Rows are one point carried round by a steady rotation, each followed by how many ticks it has turned.
The counts run from 0 to 108.
[ -7  16  38  -2  -6   5 -14  -4 -23   3  -6  32  27  13  -6  -7 -15  -5
 -23   0   4  -3 -14  -7  -5  33  -9  22  32   8   4   8   9  11 -18  -1
 -11   0   0 -12   7   3   7 -48  -2 -14 -11  -5 -15   2  29  16 -17  -3
   5  -3   2   8   8  27 -19 -40  -1  29 -32   8  -6  -2  13  -9 -28  15
  10  14   1  18  22] => 17
[ 26  18 -31 -20 -10 -10  14  25   7  13  26  44 -21   3   0   3 -13  24
  17 -21 -12   7  32  28 -17  23  11  30  -7 -11 -11  11  -8  -8 -30   0
  -1  -3  18  -3  -9 -10  12   7   2 -33  -4   9   4  -5  -8   3   4   8
  -8  25  -1 -12 -16  -4  21   6  -8  18 -22 -11  -2  -3 -22 -29   6 -27
 -15   4   7 -16   0] => 38
[  4  12 -13 -22   2  -4  -3  33 -23   4  27   8  12 -12   9  13  -3  18
  15  -7 -42 -17  16   4 -17  30   7  34   2  -7 -23  16  -2 -14  15 -15
   2  11  24 -18   4  19   0  25   5 -18   9  -2   4 -11  -8   9 -11   8
  21   9  -6 -17  -7 -14   0  17   8 -15  -4 -17 -14  12 -20 -39   7 -11
   9   7   7 -25  15] => 0
[ 59  26 -11  15 -20  -6   1  11 -16   0  -2 -11 -20 -23 -10  12  12  11
   8  21   3   9  28  26  10  38  13   8  -1  15   4  29   5 -35 -30  -4
 -12  11  32 -24  -5 -14  -7  11  -6   4  -7   3   5 -14 -20  -3   4   1
 -10   4 -11  18 -18   1   0   5 -11  10  -9 -28  -7   1   5 -17   5 -10
   5 -13  -2  -3 -24] => 41
[-15  17   9  43  -9 -12  27   5   2   9  13  13  28   3 -20   6   4  -9
  -7 -13 -13 -13  18 -36  -3  28   2  10  26  28  -7  -1  11   4  30  -7
  -8 -20 -27  -3  17  24  -9   8  27  23 -13 -30  25 -14  -9  27 -25  -9
  12  -5 -19 -23  -7  -7 -31 -11  31 -11   9  -3  15  -7 -12   8  -6   6
   3 -16   0  19  -2] => 95
[ 58  15  -5  19 -19 -13  -5 -16 -23   5 -19 -12 -20 -18 -13  12  10  14
   1  23   2   6  28   7   0  39  19  -1   2  21   8  18  -1 -28 -27   5
  -7  13  19 -30  -6 -23  -1   2   6  26  -3   7   5  -1 -12   3  -3  -5
  -4   0 -10  23 -18   5  -8  -2 -18  22 -14 -21 -16   5   8  -8  -3  -3
   8  -6  -7   7 -21] => 9
[ 27  41 -37   8  -5  -3   9  -3  21  10  19  34 -22  -5  -8   3  -7  17
  17 -13   4  15  26  41  -2  27  17  33  -6   9  -3  20  -8 -15 -30   5
 -18  -6  16   1 -12 -13   4  20  -9 -23 -11   6  19   3  -8 -16   2  -7
 -12  26 -10  -8 -12  -3  17   6 -12  15 -21   3 -16  -3 -14 -15  -1  -9
 -22 -18 -20  -2  -8] => 107
[-20  -1 -20   3  16 -14  11   6 -22  23  23  28  12   0   4   2  -3  24
  13 -20 -49 -22  11 -16 -24   5  -4  40  12  -8 -15  -4  -7   8  30   0
 -23   4   2 -13  -5  12   9  24  14  -7   6 -14   7  -4   4   7 -23  10
  14  11   4 -32   9 -18   6  20  15 -10   0   7 -18  -2 -31 -25  -7   4
  -8  -3 -23 -27   6] => 65
[ -6  17   0  26  -3 -15  29  14 -15   7  13  11  27   5 -23   9   5   2
  -7 -12 -21 -13  11 -30  -7  13   8  20  18  20 -17   3   0   8  43  -5
  -5 -16  -7  -2  18  30  -1  12  26  11  -3 -31  18 -18 -13  25 -23  15
  18  -8 -11 -20  -6 -17 -28  -4  39 -15   5  -5  19  -9 -17  -2  -1   8
  10 -11  -5  18  -1] => 63
[-10  -2  36   4 -21   9 -44  -7 -33   0  -4   8  20   3   1  -9   4  -5
  11  -1 -13 -23 -17  -9   3  25  -5  -6  29  17  27  20  18 -21 -23 -12
  -9   4  13  -7 -10 -10 -11 -30  -6  -4 -10 -16  -6  26  48   5 -20 -10
 -15 -15 -14  -7  -4  27   2 -16 -26  21 -12   0  -9   3  23   0  -7   8
 -11  -3   9 -12  -4] => 87
[ 62  17 -19  13 -25 -10  -8  20 -13   4  -6  -2 -20 -24 -13   1  -4   2
  20   8   8  21  14  32  16  18   2  26   1  10   6  41   9 -22 -28   4
 -11   6  21 -20   2  -9  14  -2   6  -4 -11  15   2 -30 -14  -8 -12  15
 -17  -1   3   1 -10   4  12  -1  -9  25   0 -23   2 -12   2 -12  -2 -20
  -9 -21  -4 -16 -18] => 40
[ -3   7  -5  19 -27 -14  34  11 -10  -3  12  20  20  23 -15 -10   2 -17
  18 -25  -7 -16   9 -19  -8 -10  -6 -15  14  17  14   7   2   4   8  -8
 -14 -27 -33  21 -11   5 -15  -4  12  15 -15 -23  36  -3   5   5 -23   5
 -10 -17 -10 -20   4  -9 -38  18  23  15 -11 -11  26 -19  -1  -1   3   2
 -18 -25 -10  -7 -34] => 25
[ 52  -7  10   3 -26  -9   5  -7 -32  16 -21 -10 -10 -11 -21  -8  -5   8
  -2  23  14   8   3  -2   0  16   6  23  17  -1  21  11   3  -1 -20  23
 -16  19  10 -39  -9 -11  15 -23   6  24 -15  12 -12 -32  -8   5 -25   6
  -4  -6  17  19  -5   2 -12  -6  -1  36 -18 -13 -23  -4   4 -27 -15   3
  21   8 -29   1  -2] => 45
[-14   0  17 -25 -18   0   2   0 -29 -19   2  23  26  19  19   1 -15  -9
  -4  -5 -14 -29 -13  -9 -24  19 -27 -19  17  -3  10   9  -4  -4 -34 -23
 -17  -4 -23   1 -13 -10 -14 -29 -15  -1  -3  10  -2  21  21  -6 -24   6
   6 -11  -2  11  17  19 -34   6 -16  33 -30 -10   2   9  29 -15  -4  -4
  -3   2  15 -13   7] => 52
[-17   1  15  38 -10   4  12  14 -10  18  30  -2  26  -2 -26 -17   9  -5
  14 -22 -19 -11  13 -12   7  19  -4  18   1   9  -9   1  18 -13  28 -23
 -13  -9  -6  -8  -4  24 -16  23  19  27 -22 -27  26 -19  -1   9 -23 -20
   1   0 -12 -32   0 -10 -18  -3  16 -19   0   5  -8  -3 -16 -19  -7  22
  -9 -16 -17 -11  -8] => 27
[ 46  10 -27 -14 -18 -15  14  24   1  14   9  21 -19 -14  -9  -5 -23   5
  20   0  -2  19  15  27  -4   5   3  36   2  -4   6  27   4  -5 -32  11
 -11  -5  11 -10  -4  -9  22  -5   3 -22 -14  21   1 -22  -8  -5  -8  14
 -17  12   5 -14 -10   1  20   4  -7  33  -3 -12   3 -10 -12 -18   2 -33
 -15 -20   2 -18  -9] => 39
[ 47  30 -32  10 -12  -9  13   0   8   9   0  27 -27  -7 -26  -1 -14  17
  15  -6  19  18  15  39   2   8  21  30   9  25  10  36  -5   8 -25  25
 -17  -7  14  -5  -2 -13  16   7  -6 -16 -13   5  16 -16 -10  -7  -4   7
 -23   7   3  -3 -18  -3   7  -1   7  27 -17  -4  -5 -21  -5  -5  -4 -15
 -18 -12 -23   6 -14] => 108
[ 34  38 -26  -3   7   1 -13  25 -26  -7  14  19   9 -16   1  20   2  20
   7  -3 -20   3  22  17   2  28  11  33  10  17 -17  33  -2 -20  -1  -6
  -1   2  43  -2  25   8   2  12  -4 -34  22  -9   2  -8  -5   9  -8  21
   2 -11 -13 -11 -16  -4   4  -4  15 -15   1 -24   7   0 -14  -3  15 -16
   8   1  19   4  -3] => 36
[ 37  23 -10   4 -20 -21  22 -25  -2   4  -7  10 -17  -3  -6  15   3  18
 -14  21   7  -3  31   3 -28  45  22  -5   1  13   2   0 -15 -22 -30   7
 -10   9  -3 -20 -14 -25  -6   5   1  24  -7   6   6   7 -22   7   6 -12
   3  13 -13  26 -13   2 -18   7 -11  28 -34 -21 -16   3   8 -19  -8  -3
  15   3 -12  20 -13] => 10
[ -2   6 -34  -2  21 -22  -2   8 -16  12  10  23  15 -15   1   7 -11  12
  19 -17 -43 -23  -6  -8 -11  -7  -3  37  23   5 -10  15 -17   9  17   4
 -23  -7  -5  -9   6   6  13  27  15 -15  12  -1  10  -1   1  -9 -35  18
  12   4   9 -25  21 -10   4  28  13  -3  12   1  -7  -8 -22  -7  -2 -15
 -12 -27 -20 -30   5] => 66
[ -3  14 -17  28  -3 -28  23  -7  -8   5   3  10  24   5 -18   5   5  -4
   5 -12 -13 -22   5 -27  -8  -1   4   9  33  27   1   5  -9   9  28   3
 -14 -27 -28   7  18  16  -6  16  21  15   0 -30  32  -4 -16   7 -28   3
   2 -13 -10 -17  -2  -6 -35  14  32  -4  13  -6  17 -16  -9  16   3  -3
  -3 -30 -16   7 -11] => 62
[-19  10  18  -8 -21  -1   6   7 -22 -22  11  26  24  16  16  -2  -9 -20
   1 -16 -11 -26 -13  -4 -12   7 -32 -18  12   0   5  15   4 -10 -27 -25
 -22  -9 -31  16 -13  -8 -19 -25  -9  -4  -6  -2  17  19  20 -14 -28   6
  -1 -17  -4   1  29  19 -35  12 -14  26 -25 -12  15   4  32  -7  -2  -2
 -15 -15  10 -10 -11] => 20
[ 62   8  -4   0 -33 -12  13   1 -22  12 -16  -7 -18 -11 -30  -4  -3  10
   2  18  18  16   9  17   5  10  20  28  10  10  17  21  -1   2 -18  17
  -6  14  23 -28  -6  -9  17 -14   4  10 -13   8  -3 -38 -14   3  -8   9
 -10  -9   5  16 -17  -1 -11  -4  11  30 -18 -14 -11 -14   0 -21  -6  -2
  10   6 -33   6 -16] => 77
[  0   9  30  -8  -7   2 -21 -16 -14   4 -10  17  20  -8  -9   4 -21  -5
 -27  13  16  -7 -20 -10 -10  34   5  21  36  15  12  10   0  17 -26  10
  -8   0  -3 -26  10   1  12 -35  -2  -2  -9  -3 -13  -4  14   6 -26 -10
   5  -1   8  16   0  24 -12 -36  -6  33 -27   7 -22  -3  16  -8 -22   8
  11  13 -10  20  26] => 49
[-15   2  19  27 -34  -4  28  22  -5   2  18  16  20  24 -17 -19  -1 -20
   9 -21  -6  -3   8 -26   1   7  -9  -7   5  10   1   8  24   0   3 -14
  -8 -25 -35  14  -2  17 -17 -14  13  16 -29 -17  26 -11   3  15 -20  -6
  -9  -6 -13 -23   1   0 -38  -9  17  13 -10  -3  29 -11   5  -6   0   7
 -10 -18  11   2 -16] => 58
[ 12  14   6 -14  -9  -8   8 -15  10   1   3   0   0 -17 -17  11 -31  -3
 -16  13  25  -8  -7   6 -20  37  12   7  14   3  12  14 -14   2 -29   6
 -11  -6 -15 -38  -4  -5   3   3  -3   8 -18  17   1 -11 -17 -10 -21 -17
  12  20   9  23  10   8 -14  -4 -14  37 -28   5 -44  -2  14 -34 -18  -5
   9  -3 -27  10  32] => 80
[  5  13 -24  13  20 -24   6  15 -21  -3  13  18  30 -19   4  16  -4   1
   0  -6 -34 -16  -8 -17  -9   3 -17  29  23  16 -20  22  -5   4  17  -5
 -29 -12 -14  -2  21  20   2  21  21  -4  13  -2   9 -13 -19  -7 -40  23
  26 -10   2 -18  22  -7 -19  14  23 -11  15  -9  12   0 -10   5 -12  -6
  -1 -37   0 -19   6] => 99
[ -9   4 -26 -14  16 -10  -1  10 -12  22  32  24   9 -11   4  10  -9  20
  21 -19 -44 -24  15  -4 -20  13   1  45   5  -8 -17   9 -14  -2  14  -3
 -10  -4   7 -18  -2  12   7  33  14 -21   8  -5   1   3  -3  -7 -22   1
  15  17  -1 -27   4 -14  14  24   2 -10   2   3 -18   4 -25 -30  -1 -12
  -5  -5 -10 -31  21] => 33
[-14   6   5  14 -31  -7  34   7  -6 -11   7  23  18  30  -4  -6   6 -18
  16 -24 -10 -21   9 -24 -12   4  -9 -21  21  17  14  10   6   2 -13 -13
 -14 -27 -37  25 -11  -8 -13 -16   5  10 -13 -21  31  12  16   8 -17   1
 -12 -17 -19 -14   1   3 -40  10   6  20 -22 -13  30 -12   9   4   7   0
 -16 -17  11   0 -31] => 57
[ 40  35 -20  12 -14  -2   7   2   4   0  20  10 -19 -12 -10   5   3  23
   4  -4   0   9  36  37  -8  43  16  18 -14  10  -9  19  -7 -33 -31  -9
  -9   6  25 -13 -15  -8  -8  23  -7  -5 -12   3  16   3 -22 -13   6 -12
  -2  25 -17   5 -14  -3   9   5  -9  10 -21 -15 -14   9  -8 -28   7  -3
  -3  -8  -7   0 -14] => 74
[ 18  26 -28   5  22 -18  -5  24 -21  -4  11  20  18 -21  -1  18 -10   5
   4  -8 -26 -13  -6  -3   2   1  -7  34  31  18 -12  38  -7  -3  13   2
 -22 -13   4  -3  29  23   2  22  10 -24  16  -9   9 -12  -7  -7 -34  26
  14 -10   3 -16  11  -6  -5  15  23 -11  21 -12   5  -3 -18   8   5 -12
  -9 -29   4  -9   9] => 67
[ 66  11  -9  16 -23  -9  -6   3 -12  12 -14  -6 -23 -34 -18  -3  -7  -1
   6  17  13  22  14  15  17  28   8  20   8  14  18  30  13 -26 -30  11
 -13  10  16 -28   0 -12   8  -7  11  11 -19  16  -3 -20 -14  -2 -11   1
 -16   5   0   9 -12   5   8 -11 -17  28  -1 -16  -9  -9   7 -10  -4  -7
  -1 -25  -3  -7 -15] => 8
[ 30  22 -12  -6 -24 -10  29 -12  21  11   3  23 -21  -2 -24   5 -19  13
 -10   6  24  11  26  15 -24  44  28  13   1  11  10   5 -13   2 -33  20
  -3  -6 -10 -16  -8 -18  11  -1  -2   0 -20  11  12  -3 -24   4   7 -12
  -5  27   0  13 -21   2   0  -8  -7  37 -32  -7 -18 -10   3 -29  -5 -11
   2   2 -17  21   1] => 43
[  3  16  16 -15  -2  -6  -3 -22   2  -5  -4  14  12  -9 -11  14 -31  -4
 -29  16  18 -18 -10  -4 -28  40  -3   9  27   9  12  11  -9   6 -28   4
 -12  -7 -17 -28   2  -2  -4 -10  -2   2 -11  14   5   6  -8  -6 -22 -17
   9  15   5  25  10  17 -23 -16  -8  34 -29   4 -28   2  19 -16 -21   3
   5   3 -10  19  38] => 48
[-17   6   5  16  10  -8  15  13 -24  27  21  20  25   7 -11  -2  10  16
   7 -17 -39 -15  17 -27 -10  17   9  38  12  -1 -22  -4   0   4  42 -12
  -7  -2   5  -8   2  29  -3  14  15   2   5 -26  11 -14  -3  23 -18   0
  20   7  -8 -24  -4 -21 -14   3  31 -25  -8   2  -2  -3 -25 -17  -3  14
   8  10  -9  -9   5] => 64
[-19   1  32 -29 -21   3  -2  14 -11 -14  11  20  27   7   4   1 -26 -20
 -18   0   3 -18 -15  -8 -21  31 -18   3  22 -12   5  14  12   5 -33 -10
  -5  -6 -13 -15  -2   5  -2 -33  -6  -9 -17  14   1   1  15  -2 -31  -5
  -1  -2   5   5  17  26 -20 -17 -14  38 -30  -2   0   3  23 -19 -12 -13
  -5   3  12  -8  29] => 85
